[ 435 -134   53   51  314 -109  393  620  611 -786  225  147]
The entry just right of 611?
Answer: -786
The second entry from the left?
Answer: -134
The third entry -> 53
The fifth entry: 314

Read these off the table that follows. Indices start at 0.
1) The entry in row 0 and column 1?
2) The entry at row 1, column 1?
3) The entry at row 0, column 2?
4) The top-right entry?
5) The bottom entry of the column that holds the largest entry?
6) The top entry of the column that holds the smallest entry?
7) The entry at row 0, column 0?
8) The entry directly above the smallest entry?
 23 -19   0   1 -20  29  40 -33  17 -10  -1  -7   3  15  10  16
 18  12  19 -14 -14  31  -7  40 -27  -9 -10  13  -6  24   1   6
 -1  41 -30 -15  27  50  12  -6 -31  25  30  19  30  11 -35  30
 11   1 -25   6  -7  26   1 -33   5  12 -74   0  32   8 -53  43
-22  -6   6   9 -38  25  10  -1 -21   4   4 -23  -1  22  22 -39
 22  35  17 -13 -37  -7  67 -33 -19  10 -12   5   4 -27  33  -7
 16   9 -14 -14  25 -34  13   5   3 -41   8   3   2  -2  51  -7
1) -19
2) 12
3) 0
4) 16
5) 13
6) -1
7) 23
8) 30

W = [ 47 -29   0  53   0  86   3   0 -10  -8 -28  51 -14  19 -12]
Give the entry just right of -14.
A: 19
The entry just right of the smallest entry -> 0

m =
-66   3  -2  21  18  45  67  39  13   5  68
-11  36 -82  55 -50 -64 -57 -81 -30  -9 -10
 16 -64  30 -54  63  85  68  56  15  23  -7
 62 -69  22 -67  53  57  24  23   5  21 -56
-43  -9  -1   6  10  43  50  34   4   8  40
Counting starts at 0.
The entry at row 0, column 0: -66
Read off the entry just right of -81.
Answer: -30
The bottom-left entry -> -43
The entry at row 0, column 2 is -2
The entry in the top-right corner: 68
Read off the maximum.
Answer: 85
The entry in row 1 and column 0 is -11
Read off the entry just right of the largest entry.
Answer: 68
Read off the entry directly below 3.
Answer: 36
The entry directly below 16 -> 62
The minimum -> -82
The entry at row 2, column 0 -> 16
The entry at row 2, column 2 -> 30
The bottom-right entry -> 40
Read off the entry directly above the largest entry.
Answer: -64
Read off the entry directly above 55.
Answer: 21
Read off the entry directly above -30.
Answer: 13
The entry directly below -7 -> -56
The entry at row 2, column 1 -> -64
Read off the entry just right of 56.
Answer: 15

Read these off the grid that follows.
1) Which number is the entry in the top-right corner?
2) Which number is the entry directly above 5966?
3) Which number is the largest entry in the first row?
4) Which number is the bottom-right entry?
5) Which number is the entry just right of 5298?
6) Which number is the third entry on the main diagonal?
7) Which number is the entry directly below 4113?
8) Which number is the second entry on the main diagonal?
5298,5648,6369,5853,6043
5403,5680,6270,5998,6029
3871,4635,7438,5343,6123
4113,4908,7472,4813,6233
5843,5621,6121,6009,6064
3431,2421,6697,7171,5593
3390,1246,6508,8602,5316
5221,5322,6653,5589,6090
4637,5069,7083,5137,6141
5064,5236,6627,5595,6034
8412,4599,1742,6371,6010
7730,4871,3086,6399,5966
6097,5485,5931,6019,6009
7450,4922,3601,6258,5941
1) 6043
2) 6010
3) 6369
4) 5941
5) 5648
6) 7438
7) 5843
8) 5680

arr = array([ 49,  -4, -59, -25, -50,  67,   8,  47])
The second entry from the right is 8
Read off the 3rd entry from the left.
Answer: -59
The entry just left of -4: 49
The second entry from the left: -4
Read off the first entry from the right.
Answer: 47

Read these off the table that follows. Counting starts at 0.
1) The entry in row 0 and column 0?
2) The entry in row 2 and column 1?
3) The entry at row 2, column 0?
4) The entry in the bottom-left corner?
5) The entry directly above the largest entry?
6) The entry in row 1 and column 0?
-0.03,0.13,-0.01,0.10,0.11,0.26
0.22,-0.11,0.01,-0.06,-0.07,-0.12
0.22,0.06,-0.06,0.04,0.09,0.23
-0.01,0.15,-0.04,0.08,0.12,0.25
-0.11,0.14,-0.02,0.10,0.10,0.24
0.16,0.09,0.00,0.05,0.11,0.24
0.02,0.13,-0.05,0.12,0.12,0.27
0.28,-0.08,-0.04,-0.02,0.00,0.02
0.19,0.05,-0.05,0.05,0.10,0.25
0.11,0.11,-0.03,0.05,0.11,0.23
-0.22,0.13,0.01,0.05,0.06,0.14
0.05,0.13,-0.03,0.07,0.11,0.25
1) -0.03
2) 0.06
3) 0.22
4) 0.05
5) 0.02
6) 0.22
